128 stands for zero in the data rows.
Every row has a hidden score. In each pair, how much higher is the second row's than the first's? 10 means about the same, 20 much higher and 0 much lower. The score is a weighted sum of the row's numbers plus the product of two more (or one squared), each taken from its middle value.
[133 138 123 120 132 144 128  90 132 141  96 114 133 138 143 116]
[115 116 125 125 131 123 137 118 141 120 107 132 144 144 163 101] -> 10
[105 118 118 100 138 149 147 113 113 140 127  98 133 142 141 142]
[135 115  51 106 126  97 121 130 119 109 156 159 143 149 141 191] -> 12
[170 116 116 137 144  95 142 156 121  85 181 160 109  59 132 141]
[136 139 113 131 123 134 127 112 142 120 105  95 140 127 151 143] -> 16
[130 147  88 117 116 105 134 114 131 130 121 116 146 104 150 174]
[113 148 138 154 105 144 122 116 116 160  98 127 138 116 119 124] -> 10
[123 124 124 142 145  63 130 157 156  88 194 140 100 100 127 154]
[115 141 138 126 132 139 141 109 132 128 109  94 130 113 146 136] -> 10
[114 127 129 126 129 137 143 130 140 130  96  95 128 134 150 128]
[122 115 161 128 114 151 136  98 137 151 116 126 106 154 113 109] -> 12
[ 95 120 137 118 113  62 144 184 149 132 151 147 154 146  79 150]
[135 140 140 134 100 158  93  98 115 145 170 186 102 136  85 122] -> 7
[153 131 123 127 155 136 123 108 131 102 128 114 128 107 159 116]
[131 140 117 111 131 103 131 131 141 118 115  99 126 116 163 155] -> 12
[152  99 151 136 155 145 108 106 137 111 119 126 110 144 147 106]
[124 123 161 122 114 123 149 157 122 155 144 161 104 123  60 120] -> 4
[151  94 114 134 137 129 111 111 131 119 120 142 152 100 164 137]
[117 153 159 138  96 141 129 110 122 160 125 158 102 125  92 113] -> 8
[139 136 159 139 128 116 132 128 130 100 117  99 151 128 147 112]
[151 117 126 103 150 124 130 151 129 120 118  95 141 142 150 103] -> 10
[114 120 159 127 121 128 158 138 128 160 131 139 113 118  89 101]
[120 126 101 101 137 159 115 125 125 106 112 130 106 184 158 140] -> 17
[120 144 126 132 117 136 115  75 117 142 118 115 152 152 137 133]
[114 142 157 132 113 150 112  98 160 142 156 136 104 117  98 119] -> 4
[117 103 169 140 155  78 136 188 145 133 146 116 130 110 105 101]
[121 152 137 131 116 129 111 153 127 116 117  84 149 132 147 142] -> 13
[108 149 146 133 109 150 113 108 132 155 134 134 136 125 104 109]
[124 144 146 140 131 105 109 139 145  82 182 130 113  93 141 146] -> 8
[121 144 144 139  91 149 120 102 122 155 153 168 121 121  83 120]
[115 144 125 138 117 149 116 110 136 129 110 111 142 122 152 124] -> 11
[141 127 144 137 120 167 126 117 113 137 180 186  66 115  75 107]
[137 113 131 143 139  76 139 153 147 100 141 133 161  73 144 136] -> 10
[168 108 107  68 152  99 155 192 126  91 139 141 100 149  98 177]
[116 135 104 150 103 117 146 108 129 142 107 121 164 110 140 142] -> 10
[117 120 149 127 129 146 186 105 123 128 147 138  81 130 105 102]
[ 92 154 145 133  97 133 139  95 153 134 156 168  85 136  86 138] -> 19
[157 119 115  70 130 167 124 143 118  95 115 141 139 184 127 127]
[161 117 135 134 153 159 111 126 138  91 150 125  87 139 139  99] -> 7
[129 159 141 105 126 136 117 112 124 132 101 102 141 125 142 140]
[116 148 144 121 137 145 126 124 133 114  76 115 126 126 150 139] -> 13
[126 137 151 128 107 156 118 121 120 147 165 187  83 129  70 114]
[115 127 128 146  89 139 124  93 129 158 133 159 153 114 106 132] -> 10
[104 133 148 126 115 135 139 131 128 166 119 135 119 136 107  98]
[128 150 134 121 132 137 130 124 130 126  98  90 141 125 143 127] -> 9
[107 139 136 139 128 126 129 126 130 166 123 117 131 108 119 108]
[118 145 142 157 115 130 132  92 136 146  95 124 140 119 129 114] -> 13
[117 138 130 132 145 131 111 165 113 117 113  88 134 114 161 141]
[ 96 160 169 149 114 121 131  78 149 125 155 138  97 120 107 130] -> 16
[111 133 167 128 105 132 137 128 126 160 133 169 115 119  84 103]
[122 116 147 141 121 128 134 128 119 163 136 141 138 131 103  81] -> 7
[111 134 159 131 114 158 151  83 133 138 149 142  97 137  99 104]
[107 149 153 128  92 164 128 110 133 148 138 160 106 126  88 122] -> 11
[157 103 111 128 148 106 145 131 135  97 141 104 140 108 152 144]
[113 133 158 119 103 117 151 154 126 160 112 128 144 117  98 118] -> 3
[135 149 109 126  95 133 100 112 108 146 121 118 155 142 141 149]
[109 145 139 142 110 143 133 115 133 127 127 100 140 119 145 116] -> 6
[161 111 162 148 154 109  89 168 135  90 168 134  98 109 137 111]
[121 110 163 142 133 142 115 132 131 157 135 146 109 137 102  81] -> 13
[111 124 127 126 128 156 122 102 136 125 109 121 133 124 160 130]
[110 164 100 138  86 118 147  82 144 131 159 152  98 120 112 164] -> 14
[115 122 128 139 100 132 120 109 136 160 119 159 165 134 104 113]
[119 114 114 135 115 152  99 102 133 163 125 148 130 141 129 119] -> 12
[123 136  87 127  84 114 111  97 123 148 142 194 156 145 105 155]
[136 107 161 139 134 132 121 147 141 138 123 103 137 125 127  90] -> 6
[157 116 116 120 148 172 125  97 138  91 115 139 109 163 133 119]
[108 116 164 122 130  75 149 185 141 144 147 115 130 129  82 133] -> 3
[131 126 111 143 130 116 137 102 125 118 119 119 146  96 167 142]
[124 140 144 152 132  97 118 165 131  85 162 117 117  80 148 158] -> 7
[130 119 121 135 133 113 135 131 158 140 118  95 149 116 133 117]
[125  96  71  99 155 111 148 121 112 129 160 119 110 168 133 170] -> 12
[115 130 141 134 114 138 135 117 128 164 117 131 138 113 118 102]
[101 101 152 131 144 139 140 135 122 141 139 113 130 134 133  92] -> 9
[115 119 156 140 120 131 134 123 125 161 138 154 135 125  80 100]
[133 128 152 123 151 140 129 141 138 120 121  87 105 124 146 108] -> 10
[116 141 124 122 124 113 137 100 128 128  87 129 129 134 166 140]
[149 121  68  84 132 106 137 164 140  95 134 134 135 137 132 190] -> 4
[128 125 128 135 140 123 139 104 135 129  91 117 145 147 148 102]
[128 112  79 106 156 106 156 147 107 105 133 108 111 158 149 175] -> 10
[113 140 128 147 130 121 123 139 113 150  96 111 150 108 149 117]
[122 139 128 136 117 139 136 102 126 132 103 103 155 125 145 128] -> 10
[143 138 122 109 146 138 131 109 139 112 107 100 123 136 153 125]
[136 122 151  99 128 150 145  99 129 111 112 111 113 169 140 123] -> 12
[ 98 141 141 146 127 101 143  97 158 108 185 118  98 115 123 144]
[128 146  98 127 131  99 148 126 122 105 117 110 149 108 156 166] -> 10
[124 157 139 116 118 150 139 125 144 139 111  99 121 116 121 118]
[107 137 157  97 130 128 124 137 111 126 109 107 139 140 159 128] -> 15
[151 125 115  99 130 170 114 102 131  93 119 162  88 197 125 134]
[127 112 172 146 139 117 123 146 143 135 117 107 139 114 129  95] -> 4
[121 141 136 125 144  99 121 134 146 113 137 104 142  82 148 151]
[115 167  98 138 108 136 135 102 131 130  94 123 132 119 137 163] -> 18
[124 138 111 141 135 154 114 111 119 133 104  97 133 156 146 125]
[122 103 152 146 144 118 114 148 128 137 107 129 155 138 139  84] -> 8
[138 123 107 126 146 114 143 163 138  98  95 101 168 128 140 140]
[123 121 142 132 121 141 137 119 127 167 146 152 115 119  82 103] -> 9
[124 130 153 148 118 120 129 129 119 138  98 119 145 130 151  95]
[114 108 160 137 136 106 140 157 142 160 117 120 133 118  99 108] -> 6
[114 114 149 146 123 147 142 101 127 155 112 133 134 125 117 100]
[123 117 162 122 120  89 156 128 140 110 155 139 159 105 135 100] -> 8
[139 137 149 131 159 112 105 150 134 113 121  99 139  89 146 132]
[137 113 126 127 121 146 141 104 106 169 160 147 109 122  84 122] -> 14
[133 125 138 127 107 151 120 111 118 157 161 185 109 124  72 117]
[115 131 129 131  85 138 129 116 129 156 142 191 122 133  77 132] -> 14
[147 107 118 126 124 107 136 107 122 152 125 110 152 128 146 119]
[134 115 122 135 139 116 145 131 121 129 112 104 174 116 146 109] -> 5
[121 113 161 151 150 112 110 124 120 126 146 111 152 123 143  96]
[131 134 133 103 135 172 117 126 134  94 116 142  87 174 147 110] -> 17
[116 114 137 135 155  47 130 201 151  99 170 124 128 109 117 149]
[162 111 163 141 171 100 106 180 124  98 163 133  88  78 133 118] -> 5
[126 142 102 132  88 142  86 100 114 148 144 193 141 142 106 147]
[142 117 138 126 106 149 125 105 112 160 162 179 105 124  73 125] -> 7
[119 130 124 104 154 113 131 159 151 131 101 117 162 117 135 101]
[122  93 144 128 145 109 155 162 142 151 144 118 124 111 103 101] -> 8
[111 151 139 158 104 149 118 111 123 154 123 115 132 115 119 120]
[136 124 133 100 139 124 140  99 129 105 107 106 127 159 150 156] -> 14
[112 118 136 150 126 129 148 122 131 155 120 117 148 112 118 100]
[134 115 126 138 111 125 116 106 143 167 132 151 140 136  97 109] -> 13
[128 148 115 124 147 125 135 139 117 111  74 109 132 133 159 140]
[110 154 131 123 100 156 151 106 133 152 135 145  99 120  86 134] -> 7
[127 120 168 144 134 138  98 137 136 134 148 104 138 127 119  98]
[117 130 107 146 128 156 153 148 109 131  99 115 130  95 155 116] -> 12
[127 123 104  93 166 153 126 125 131  97 123 122  94 192 128 145]
[117 146 125 142 136 128 130 149 144 129  96 100 102 120 158 114] -> 10
[125  81 125 124 143  68 153 156 143 139 167 123 134 108 112 147]
[151 120 142 135 156 118 127 136 147 109 141 109 108  90 151 106] -> 11
[116 144 131 133 119 136  89 123 143 133 107 114 145 156 140 126]
[117 124 119 119 106 158  99 105 128 131 124 144 160 141 150 123] -> 10
[126 139 150 142 154 127 123 124 119 142  91  98 132 121 134 114]
[169 117 106 139 148  70 138 153 124  90 180 160 107  66 132 157] -> 7
[121 101 168 132 135 101 141 148 140 157 133 113 121 112 110 114]
[ 97 145 148 127 106 139 141 105 139 150 152 134 125 121  90 125] -> 11
[141 132 119 129 100 146 108 102 112 155 167 194 116 128  77 128]
[107 148 145 135 116 159 126 114 117 132 125 104 141 134 136 107] -> 11
[150 110 162 153 161  96 118 167 138 103 158 126 110  88 136  95]
[ 99 143 152 127 106 147 131 125 139 154 132 127 124 122 110 104] -> 13
[126 123 129 117 125 145 108 132 110 136 108 107 155 159 152 118]
[143 120 141 148 139  99 146 121 146 113 140 130 139  81 146  97] -> 6
[144 124  62 117 120  84 140 143 123 109 152 143 131 110 142 199]
[156 123 129 123 161 157 105 122 129 105 132 129 102 145 146  89] -> 7
[104 134 135 141 120 142 143 128 118 165 113 126 138 111 107 111]
[164 104 140 145 147 126 145 138 125  90 170 151 100  73 137 106] -> 9
[104 123 167 131 140  73 121 191 159 133 144 114 140 107 101 128]
[161 119 114 124 133  77 152 148 126  96 143 127 175  95 142 133] -> 12
[129 105 140 130 152 105 133 138 143 148 121 104 137 128 130  99]
[126 134 152 135 109 154 129 113 120 160 154 159  90 121  79 111] -> 10
[137 144 130 143 100 143  60 114 123 135 171 165 112 138 109 142]
[125 123 120 127 122 137 116  96 135 151  92 141 153 141 139 114] -> 17
[100 107 135 116 113  68 152 174 142 144 158 154 138 148  77 144]
[128  92 159 149 149 115 142 148 133 141 133 106 116 127 122  91] -> 9
[140 120 130 117 168 177  93 113 109  97 134 149 101 145 144 118]
[167 112 137 148 147  99 136 158 129  85 183 149  94  67 134 123] -> 14
[103 136 133 138  99 146 151 102 141 152 147 154 110 129  88 114]
[104 154 136 130  85 135 143 107 139 138 163 176  87 133  80 138] -> 17
[136 109  77 115 104 121  96 100 114 149 159 185 143 168 114 158]
[168 125 131 102 156 164 128 121 107  80 169 176  65 138 117 112] -> 4
[175 126 117 126 143  69 137 209 114  94 135 133 131  69 129 168]
[118 111 131 123 121 122 140  94 144 156 141 138 138 145 115  96] -> 13
[126 119  85 127 130  99 128 140 159 121 144 111 149  97 144 166]
[122  99 111 119 115 128 133  98 126 164 140 149 154 146 115 117] -> 13
[127 139  80 115 118 125 134  93 118 109 128 133 150 140 162 159]
[108 135 142 153 107 137 120  97 159 149 133 125 132 115 104 131] -> 6
[130 113 107 108 173 119 152 142 125 103 124  93 109 139 144 156]
[119 141 141 127  91 150 137 124 127 149 150 177 107 128  67 123] -> 11
[159 122  78 112 128  77 141 160 116  91 142 156 157 103 132 190]
[135 116 152 131 144 136 116 151 135 124 108 101 123 128 153  99] -> 11
[119 131  65 115 119 107 150 129 113 126 140 115 130 133 141 193]
[100 151 144 138 110 133 139 135 118 163 107 132 127 127 114 101] -> 12
[114 153 155 130 103 148 106 112 136 148 160 168  87 130  80 124]
[123 131  85 120 119  95 139 127 137 120 143 122 149  95 150 178] -> 8
[129 132 110 112 139 118 133 108 136 116 108 111 158 126 158 137]
[131 117 127 121 140 163  99 120 119  94 168 165  74 194 129 108] -> 11
[126 122 121 150 101 133  89 107 144 136 130 138 150 173 131 112]
[138 124  60 125  97  99 112 107 117 118 152 186 155 146 132 183] -> 11
[147 124 113 115 168  94 158 179 119 104 122  95 102 103 146 154]
[105 131 158 121 109 148 140 122 130 158 123 144 121 128 104  99] -> 12
[112 149 130 148 122 130  63 160 125 116 117 125 154 148 135 148]
[153 100 158 140 137 148 153 126 118 104 139 119  92 135 142  90] -> 11
[135 114 139 123 156 138 137 119 121 110 117  97 128 159 146 108]
[135  98 112 126 166  86 151 146 132 130 151 105 121  89 141 142] -> 6
[112 149 144 137  97 139 129 145 129 160 115 129 139 120  90 123]
[146 119 100 129 138  74 149 158 138 101 157 120 128  78 138 176] -> 10
[126 123 141 137 112 151 131 112 128 168 137 144  98 131  93 105]
[128 147 125 131 159 140 129 106 126 121 105 100 116 121 152 120] -> 10
[146  91 152 153 140 118 149 142 129  88 167 134 107 134 136  89]
[143 124 159 131 135 128 131 131 126 150  90 104 131 123 127 105] -> 12
[107 152 159 133 113 137 114 116 151 135 126 119 140 115 124 110]
[127 109 159 141 142 122 114 128 132 151 124 127 132 134 128  81] -> 11
[119 126 167 147 141 101  80 192 142 127 138 110 135 114 129 114]
[125 144  98 145  83 131  96  95 131 133 123 163 159 133 132 161] -> 18
[122 132 155 141 121 155 112 109 147 158 129 140  88  97 112 114]
[113 112 148 138 137 125 132 138 139 162 124 113 126 113 115 104] -> 9
[112 153 147 139  98 134 130 121 121 163 126 149 123 125  83 120]
[130 125  87 106 123 155  96 130 123  98 149 167 111 215 125 134] -> 13
[127 134  92 115 150 125 138 119 133 128 118  86 123 140 149 147]
[120 133 134 138 144 150 126 116 100 133 106 113 125 133 158 101] -> 12
[129 107 156 116 138 140 159 141 126 154 144 135  86 128  87  97]
[126 118  83 128 102 136  84 100 115 144 153 177 154 162 121 153] -> 14
[119 140 109 110 118 133 140 135 137 150 119  87 121 124 125 158]
[139 106  57 107 138  97 131 117 119 130 157 137 133 131 139 190] -> 13
[143 129  96 110 137 141 139 143 135 107 110  94  94 155 157 145]
[103 115 136 126 153  43 133 194 154 114 163 122 131 128 105 155] -> 10
[136 124 136 119 153 154 142 139 116 113 117  98 108 128 155 103]
[127 129 104 121 142 150 137 109 133 116 104 102 123 143 155 136] -> 12
[118 121 122 129 153 163 147 130 121 117 113  99 108 162 139 105]
[ 95 164 150 147 100 119 126 113 160 115 154 119  93 116 125 150] -> 14
[111 134 147 146 100 140 158  94 119 157 143 138 105 116  96 126]
[139 147 108 152 117 116  58 144 119 106 140 140 149 151 142 152] -> 10
[152 125 102 116 133 164 114 148 132  98  93 118 111 164 153 137]
[107 136 122 139 107 107 144 136 152 133 120 115 149 115 149 113] -> 5
[118 133 164 124 103 118 137 144 131 161 128 159 121 122  73 120]
[137 128  78 104 134 109 132 138 122 103 131 112 136 140 142 198] -> 12
[149 124 132 145 170 109 103 159 140  96 150 116  88  78 144 153]
[115 153 146 135  81 138 136 129 123 157 128 155 131 112  91 122] -> 16
[113 159 126 129 114 120 134 118 115 149 104 105 163 130 122 134]
[149 129 161 143 144 131 129 140 125 127  80 111 117 116 144  99] -> 11
[ 99 140 110 141 127 123 126 129 145 126 115 102 141 116 155 143]
[175 126 134 125 163 133 121 122 118  92 160 129  97  83 146 122] -> 4
[118  96 153 132 121 110 145 158 135 153 133 138 159 123  98  96]
[183 109 127 133 143 140 139 141 114  84 183 183  70  88 117 114] -> 12
[112 145 114 148 113 110 153 126 124 148 118 110 162 113 128 114]
[131 131 159 120 131 144 130 129 118 146 112  99 127 115 137 106] -> 12
[117 152 130 112 109 155 126 126 122 134 104 111 140 119 149 131]
[115 126 115  95 147 140 109 131 104 124 126 117 111 182 163 130] -> 13
[140 149 112  98 115 126 138 159 110  87 109 116 143 144 157 156]
[121 122 135 141 117 125 129 101 128 151 138 132 159  94 136 107] -> 8
[118 105 167 142 114 108 147 148 126 149 123 146 159 123 102  91]
[119 126 115 149 128 151 134 131 134 149 105 110 150 120 126 102] -> 12
[147 130 105 102 147 151 164 102 141  95 125 132 102 131 140 117]
[152 110 124 132 137 100 155 135 150  91 152 135 146  92 140 112] -> 7
[140 117 144 130 130 125 143  98 134 128 119 124 149  85 148 120]
[123 143 123 154 121 129 137 136 119 131  96  91 139 122 152 123] -> 8
[150 125 109  59 131 169 138 136 120  94 120 138 115 176 123 154]
[121 125 151 139 121 159 134 143 122 140 103 111 143 134 123  91] -> 7
[140 118 117 176 144 126 122  97 132 121 115 121 150  94 151 120]
[139 120 141 140 157 146 102 128 139 121  93 117 125 120 149 112] -> 9
[115 111 163 141 122 134 120 126 144 157 131 115 129 118 111 113]
[163 109  82 103 142  77 144 182 122 104 152 129 123 100 131 193] -> 10
[104 144 119 139  81 126 143  95 134 142 164 178 116 146  84 135]
[104 129 149 147 112 138 117 132 137 138 117 116 158 125 137 103] -> 4
[128 160 121 122 140 137 135 126 104 109  94  97 144 138 149 137]
[146 116 132  99 152 172 103 132 128  94 158 152  76 183 119 109] -> 5
[120 100 133 126 164 120 155 125 128 145 146 100 112 133 118 108]
[111 113  92 128 116 104 131  95 136 142 131 143 163 126 154 142] -> 14
[ 99 142 111 124 105 157 136 119 137 137 109 107 139 141 126 151]
[131 132 164 131 119  89 134 159 135 146 108 104 163 116 111 118] -> 7
[115 131 123 122 145 114 133 113 126 133 106 105 131 144 161 121]
[159 110 118 138 160  99 132 152 141  88 160 130 111  76 147 138] -> 4
[121 141 126 130 145  75 137 164 146  94 179 118  97  83 133 164]
[123 121 152 131 117 134 141 126 123 169 129 134 120 125  89 108] -> 9
[102 120 159 113 121  82 144 194 143 150 137 133 133 132  77 134]
[111 114 141 123 134 149 148 117 126 160 146 111 100 132 100 117] -> 10
[113 108 151 146 154 119 134 122 122 151 126 117 141 118 124  93]
[117 144 136 105 138 152 124 125 130 134 112 112 135 122 146 103] -> 10
[109 122 153 145 125 131 142 139 130 160 122 112 126 128 104  99]
[129  93  88 110 144 115 119 105 135 145 131 126 148 165 139 141] -> 16
[116 152 110 150  93 138  74 111 112 142 127 168 150 144 129 142]
[130 115  57 121 130  87 139 128 122 122 149 138 118 132 139 203] -> 8
[115 131  71 131 107  78 148 114 145 107 184 183 117 126 116 177]
[126 148  94 117 158 170 105 118 110  93 142 130  78 176 137 148] -> 2
[126 146  74 117 130 113 122 132 133 103 128 123 151 118 154 177]
[143 122 126 132 138 136 123 148 120 138  94 103 135 134 153  99] -> 11
[147 118 129 123 136 147 119 115 151 112 110 122 134 121 155 109]
[135 101  72 120 110 108 113  95 129 148 171 158 146 160 128 144] -> 10
[162 127 132 119 159 155 120 120 118  72 108 156 101 161 134 123]
[125 113 153 114 136 136 125 152 113 148  91 118 153 106 142 117] -> 8
[122 112 124 135 139 159 142 163 121 123 118 103 117 133 152  91]
[123 139 161 131  98 118 138 129 123 161 109 140 144 118 103 110] -> 10
[114 127 114 120 133 124 126 117 136 131 117  97 127 130 161 150]
[110 127 175 135 116 118 122 158 134 154 117 147 146 127  84 103] -> 8
[123 144 129 146 115 150 107  98 121 154 112 114 131 133 133 121]
[123 142 124 142 119 116 116 100 123 135  93 121 156 146 155 125] -> 12
[124 119 152 128 104 139 143 123 131 161 138 153 128 113  85 109]
[134 139 104  99 146 165 119 162 114  94 106 108 103 171 145 149] -> 14
[111 147 114 137 114 137 127 105 123 145  99 108 147 128 142 144]
[179 114 102 106 150  84 136 186 119 100 126 120 161  93 134 159] -> 9
[ 93 133 113 148 106 158 149 112 132 130 109 118 141 130 139 132]
[138 105 148 141 130 140  73 133 123 122 137 148 142 169 134  97] -> 11
[131 112 121 134 140 143 138 147 121 122  87 110 137 139 159 109]
[121 133 143 138 103 148 135 118 134 147 162 181  84 132  69 108] -> 11
[160 129 107 129 131  68 142 183 119  87 143 149 143  72 132 178]
[ 99 147 139 158  98 143 123 132 134 154  98 123 130 131 119 121] -> 12
[118 127 139 140 129 122 134 106 124 143 114 105 139 122 153 114]
[113 141 107 120 150 143 125 114 128 136 103  97 142 140 141 132] -> 8
[139 144 127  98 135 132 138 154 132  83 103 103 133 144 136 160]
[136 106 122 119 130 118 142 115 141 155 118 127 168 114 115 114] -> 11
[115 130 132 134 120 133 134 149 122 144  87 105 148 126 147 116]
[137 125 152 136 114 154 141 126 109 152 163 176  74 115  74 101] -> 11
[112 146 149 144 119 135 139 112 126 154 123  94 113 124 118 122]
[153 130 126 129 151 100 127 147 142 117 107  98 147 102 150 122] -> 11
[149 130 111 136 141  66 141 177 129  86 174 135 109  77 130 174]
[102 151 153 136 102 150 111 118 135 155 139 169 107 118  85 121] -> 14
[116 158  80 109 107 116 135 114 119 124 111 144 146 116 146 184]
[101 161 158 134 111 154 110 123 138 147 150 134  90 129  91 119] -> 6
[119 119  61 122 116 100 133  95 137 142 160 157 127 124 125 186]
[148 144 123 136 144  74 136 184 119  92 145 101 114  85 142 172] -> 7
[117 117 170 133 123 120 142 138 133 159 113 129 124 129 104  96]
[135 102  95 147 135  73 147 133 135 108 170 154 147  73 142 156] -> 10
[156 120 128 130 174  72 138 174 108 110 132 113 137  76 143 139]
[122 138 153 132  98 153 135 126 115 153 148 173 101 129  67 117] -> 14
[162 125 150 126 155 159 122 131 129  98 133 126  76 118 145  95]
[143 136 139 134 103 162 106 112 111 138 182 195  78 124  78 120] -> 9
[103 147 105 138  90 130 142 104 136 152 125 132 134 108 123 158]
[137 131 136 134 151  89 132 144 131  96 169 115 140  75 145 133] -> 4
[134  86 117  88 166 120 157 155 113 111 152 125  85 196 112 135]
[158 120 135 125 155 166 107 132 125  84 152 143  81 152 136  98] -> 7
[142  98 119 111 118 135 145 127 130 169 155 142 101 127  88 127]
[123 112 165 129 133 112 143 164 126 162 140 133 111 122  77 106] -> 7
[120 101 100 115 106 120 117 118 122 166 171 173 146 134  97 140]
[117 124 135 127 147 128 143 111 123 143  88 117 143 113 145 120] -> 12
[165 136 101 100 122 125 128 152 121  97  86 117 151 154 144 161]
[115 119 128 114 102 115 133 119 125 164 163 166 136 123  77 147] -> 6
[137 139 101 144  97 134  69 107 115 141 136 175 158 147 121 140]
[132 112 118 147 134  51 148 151 150 104 168 134 149  89 131 145] -> 6
[120 130 143 132 102 148 138 121 127 162 125 142 135 118  82 124]
[131 135 120 106 147 152 120 149 126 107  96 108 158 150 143 114] -> 11
[106 137 147 137  98 137 139 119 131 155 154 171  93 134  73 119]
[136 136 123 130 145 146 141 113 116 124 103 100 148 122 145 109] -> 7
[141 152 143 114 144  95 117 181 130 100 117  95 118 111 156 142]
[121 125 123 134 128 130 128 116 126 140  92 106 158 150 144 120] -> 12
[149 109 155 116 151 131 110 127 135 103 147 133 107 122 158  98]
[114 139  91 138  98 104 139  82 143 130 147 138 144 119 123 182] -> 13
[134 123 145 151 136 124 129 131 116 135 102  90 143 132 146 108]
[160 128  89 130 126  69 149 166 119  94 155 154 130  73 133 183] -> 7
[128 113 159 124 125 135 133 140 118 169 129 143 116 128  87 101]
[119 101 143 125 122 119 147 144 127 169 148 140 120 126  86 113] -> 8
[141 118 141 135 134 144  83 130 124  90 186 163  90 168 131 105]
[115 125 128 135 152 135 125 112 116 124 113 126 126 156 160  90] -> 17
[ 93 162 140 142  95 139 146 117 148 121 165 140  77  98 105 156]
[125 125 155 141 135 119 147 143 124 130 101  87 115 130 149 114] -> 3
[137 138 129 142 154 147 102 107 143 106 122 104 109 147 146 118]
[130 111 141 122 131 155 147 130 122 138  99 120 143 128 135  94] -> 11
[109 124 139 125 123 140 159  94 131 138 107 125 137 126 137 113]
[ 96 132 115 140 131 137 134 151 129 123  95  92 148 132 144 152] -> 9
[137 106 114 141 132 139 121 107 133 140  99 106 142 146 147 130]
[114 156  81 141  87  96 150 110 126 115 158 150 127 110 137 177] -> 9
[119 128 158 124 106 151 141 142 121 160 126 148 125 116  81 110]
[169 124 138 115 156 151 110 124 129  90 150 136  66 145 144 106] -> 12
[117 136  81 130 117 128 112  95 139 133 130 128 168 146 144 137]
[121 130 127 141 127  99 146 117 126 145 104 100 154 125 142 128] -> 9
[118 139 149 135 110 133 141 134 130 142 106  90 143 122 128 125]
[124 125 130 134 138 127 139 119 125 143 103 101 141 114 149 116] -> 13
[130 138  92 136 105 108 145 110 138 113 122 126 145 114 163 148]
[118 120 148 135 132 141 133 118 111 146 111 108 141 115 147 111] -> 10
[131 134 137 116 139 144 137 136 109 104 105 108 137 126 164 120]
[133 120 124 137 131  61 146 159 151  90 175 142 134  83 130 151] -> 7
[116 125 162 146 114 137 137 129 120 167 123 136 113 125  91 106]
[142 113 122 137 160  83 126 149 133 113 134 111 165  93 150 125] -> 8
[130 125 116 117 129 146  72 111 133 107 137 156 129 189 137 131]
[111 138 113 130  87 100 159 117 139 146 126 136 163 132 112 134] -> 6
[113 110 165 145 149 120 127 128 127 146 112 118 143 124 127  94]
[132 135 111 124 142 164 109  87 126  97 133 137  96 185 144 125] -> 13
[144  81  80 100 137  96 141 123 121 120 160 134 132 156 148 166]
[130  98 106 114 123 104 142 126 126 166 168 154 130 122  81 152] -> 5
[143 119 100 115 150  87 131 123 145 116 133 111 140  99 146 176]
[107 155 102 137  97 125 148  98 142 126 126 112 138 143 134 145] -> 11
[149 152  97 124 166 138  99 151 107  99 129 122  95 105 162 145]
[119 161 111 115 126 152 140 124 117 147 101 109 148 120 120 123] -> 13
[119 133 130 132  97 147 126  90 140 150 109 140 132 130 136 120]
[123 118 140 130 142 134 139 148 127 107  89 108 127 133 163 123] -> 9
[116 107 114 158 123 127 139 107 138 139 106 110 153 112 140 148]
[141 120 136 118 109 135 141 126 115 161 157 176  99 119  64 128] -> 7
[131 120  57 128 112 104 114  94 125 132 148 158 145 143 137 185]
[116 133 143 110 146 122 141 137 119 104 110  98 124 134 162 141] -> 9
[116 132 131 137  92 130 128 110 137 154 108 137 158 133 126 114]
[111 134 109 107 136 143 134 123 115 124 128  83 115 160 139 170] -> 11
[147 116 154 140 145 131 118 107 126 141  98 108 131 130 139 107]
[135 116 146 127 124 152 142 119 118 163 145 142  97 127  93  92] -> 4
